[[ 2.36  0.35  1.45 -1.88  3.05  3.57  3.98  1.90 -1.43 -0.76]
 [ 2.19  0.58  1.63 -1.36  3.01  3.44  4.58  2.34 -1.42 -0.78]
 [ 2.11  0.51  2.91  1.02  0.77  2.31  3.33  3.13 -0.84 -1.02]
 [ 1.60  0.74  2.24  0.83  0.56  2.01  3.69  3.13 -1.11 -1.48]
 [ 2.02  0.54  2.82  1.05  0.68  2.21  3.35  3.14 -0.85 -1.08]
 [ 2.35  0.34  1.45 -1.88  3.03  3.54  3.88  1.88 -1.44 -0.72]
 [ 2.15  0.49  2.93  1.05  0.76  2.32  3.33  3.14 -0.82 -1.01]
 [ 1.61  0.73  2.17  0.72  0.59  2.03  3.70  3.09 -1.13 -1.48]
 [ 2.15  0.59  1.60 -1.33  2.97  3.39  4.60  2.34 -1.41 -0.80]
 [ 2.13  0.57  1.50 -1.47  2.97  3.38  4.53  2.24 -1.44 -0.83]
 [ 1.60  0.71  2.32  0.82  0.56  2.01  3.64  3.10 -1.11 -1.46]
 [ 2.36  0.34  1.48 -1.88  3.04  3.56  3.96  1.88 -1.44 -0.73]] Out: 2.11

[[-0.65 -1.08 -0.20  0.04 -0.44 -1.46  3.48  0.42 -1.62  0.90  2.33  1.22
  -0.02 -1.44]
 [-0.54  0.86  2.44  2.38 -1.67 -1.40 -3.02 -2.21 -2.01  0.13  0.85  0.40
   0.51  1.65]
 [ 1.52  3.82  0.24  1.84 -1.56  0.14 -0.05 -0.98 -0.19 -1.74  0.79  2.84
  -2.51  0.93]
 [-4.51 -0.32 -0.45 -1.83 -1.28 -0.27 -2.49  0.10  0.83  3.39  2.06 -0.40
  -3.54 -1.50]
 [ 1.00  0.69  1.14  0.49 -1.20 -0.51 -1.07 -0.60 -2.20  1.91 -1.10 -1.58
   0.94 -2.30]] Out: 1.52

[[-2.20 -2.41  1.77 -0.85 -3.26 -2.05  1.82]
 [ 0.19 -0.90  0.37 -1.18 -0.17 -0.40 -0.19]
 [-0.77  1.51 -0.54  1.57 -0.13  0.20  1.15]
 [-0.69 -1.13  1.14 -0.25 -1.53 -0.96  1.19]
 [-2.86 -2.10  1.50 -0.24 -3.96 -2.09  2.36]
 [-1.11 -0.11  0.14 -0.27 -0.91 -1.01  0.89]
 [-0.42 -2.00  1.70 -1.38 -1.45 -1.37  1.01]
 [-3.77 -1.80  1.27 -0.11 -4.65 -2.78  3.19]
 [ 5.23 -2.77  2.56 -3.99  4.91  0.25 -2.07]
 [-1.12 -0.05  0.62 -0.21 -0.80 -1.49  1.64]] Out: -0.77

[[ 0.51  0.68 -0.14  1.59 -1.34  0.68  1.65  0.06  0.25  2.44 -2.94  0.15
   2.69 -0.58]
 [ 2.16  0.55 -1.40  1.03 -0.73  1.98  1.17  0.71 -1.50  2.41 -0.17 -0.45
   2.47  1.20]
 [ 0.09 -1.29 -2.96  0.61  1.58 -2.67 -1.17 -0.14 -0.17  1.86 -2.36  4.52
   2.41 -1.03]
 [ 0.09 -0.46  3.96  2.80  1.95  1.20  0.72 -1.96 -1.03  0.33 -0.68  0.91
  -1.54 -2.12]
 [-0.50 -0.45  3.40  2.22 -1.19  4.34  2.45 -2.70 -1.23  1.08 -1.34 -1.73
   3.28 -1.49]
 [ 0.63  0.79  1.63  4.97  2.48  2.41  3.15 -1.40  2.88  0.68 -1.70 -1.75
   1.28 -1.07]
 [-1.56 -2.17  1.74  4.64 -0.30 -2.68  0.78 -2.78 -5.57  0.69  3.19 -1.19
   0.15  0.45]] Out: 0.09

[[ 2.85 -0.41  5.47  0.84  0.67 -0.30 -0.67 -0.53 -0.76 -2.17 -0.06  3.03]
 [ 3.47 -0.85  1.48  1.16 -0.32  0.22 -0.29 -0.27 -1.56  0.56 -0.06  1.14]
 [-0.84 -0.22  3.41 -0.21 -0.23  0.99 -1.22 -1.14  0.11  2.27 -1.03 -0.59]
 [ 0.40 -0.68  4.77  2.90 -0.12  1.21  1.36 -1.99 -0.28  1.85 -0.74  4.50]
 [ 1.59 -0.06 -1.04  0.37 -0.27 -0.40  1.10 -0.10  1.75  2.80  0.54 -2.61]
 [-0.74  0.21  0.09  0.49 -0.44  1.51  0.56 -0.25  1.21  1.48  0.71  0.19]] Out: -0.84

[[ 1.60 -3.26 -0.72  5.71 -0.64 -0.02 -0.56 -0.83 -1.51 -0.78 -0.34]
 [ 1.17  0.60  2.63 -1.29  1.07  2.78  3.93  3.36 -1.91  2.10  2.03]
 [-2.77  2.81  0.43 -2.38  2.72 -0.12 -0.04  1.83 -1.74  3.31  0.60]
 [-1.90 -1.12  0.86 -0.41 -0.54  4.43  0.90  0.29 -1.09 -0.18  1.60]
 [ 0.71  1.83  0.01 -0.92  3.77 -2.04  0.49  0.12  1.94  3.19  0.09]
 [-1.37 -0.94 -1.98  2.36  0.24 -1.13 -1.58 -1.86  1.78 -0.86 -1.08]
 [-0.81  2.23  2.77  0.23  1.83  3.03  3.14  2.77 -2.58  2.91  1.58]
 [-5.68  2.80  0.26 -3.82  3.04  1.16  0.65  0.81  0.23  3.64  0.17]
 [ 1.02 -1.65 -2.11  0.71 -2.42 -1.46 -2.23 -1.55  3.50 -2.64 -0.65]
 [ 0.08 -0.63  0.41  2.95  0.03  3.02  0.59  0.13 -2.46 -0.29  1.52]] Out: -2.77

[[ 2.25 -1.37 -0.64 -3.22 -0.19  0.42  1.46  2.61 -2.97  1.88  0.12 -0.14
  -4.68 -0.72]
 [ 1.22 -0.94 -1.89 -3.22  0.27 -0.73  1.74  1.27 -1.78  2.02  0.40  1.73
  -3.45 -0.43]
 [ 1.04 -1.58 -0.89 -2.36 -0.48 -1.35 -0.04  2.46 -2.53  1.58  0.40 -0.14
  -3.73 -0.97]
 [ 1.22  5.20  2.36 -1.27 -0.40 -0.15  1.18 -0.52 -1.51 -0.81  1.72  2.31
  -2.78  0.61]
 [ 1.39 -0.73 -1.64 -3.41  0.35 -0.04  2.59  1.42 -1.78  2.25  0.26  1.34
  -3.54 -0.35]
 [ 1.26  5.20  2.74 -2.09  0.45 -2.33  1.56  0.07 -1.85 -0.22  0.12  0.63
  -0.11  0.99]] Out: 1.04
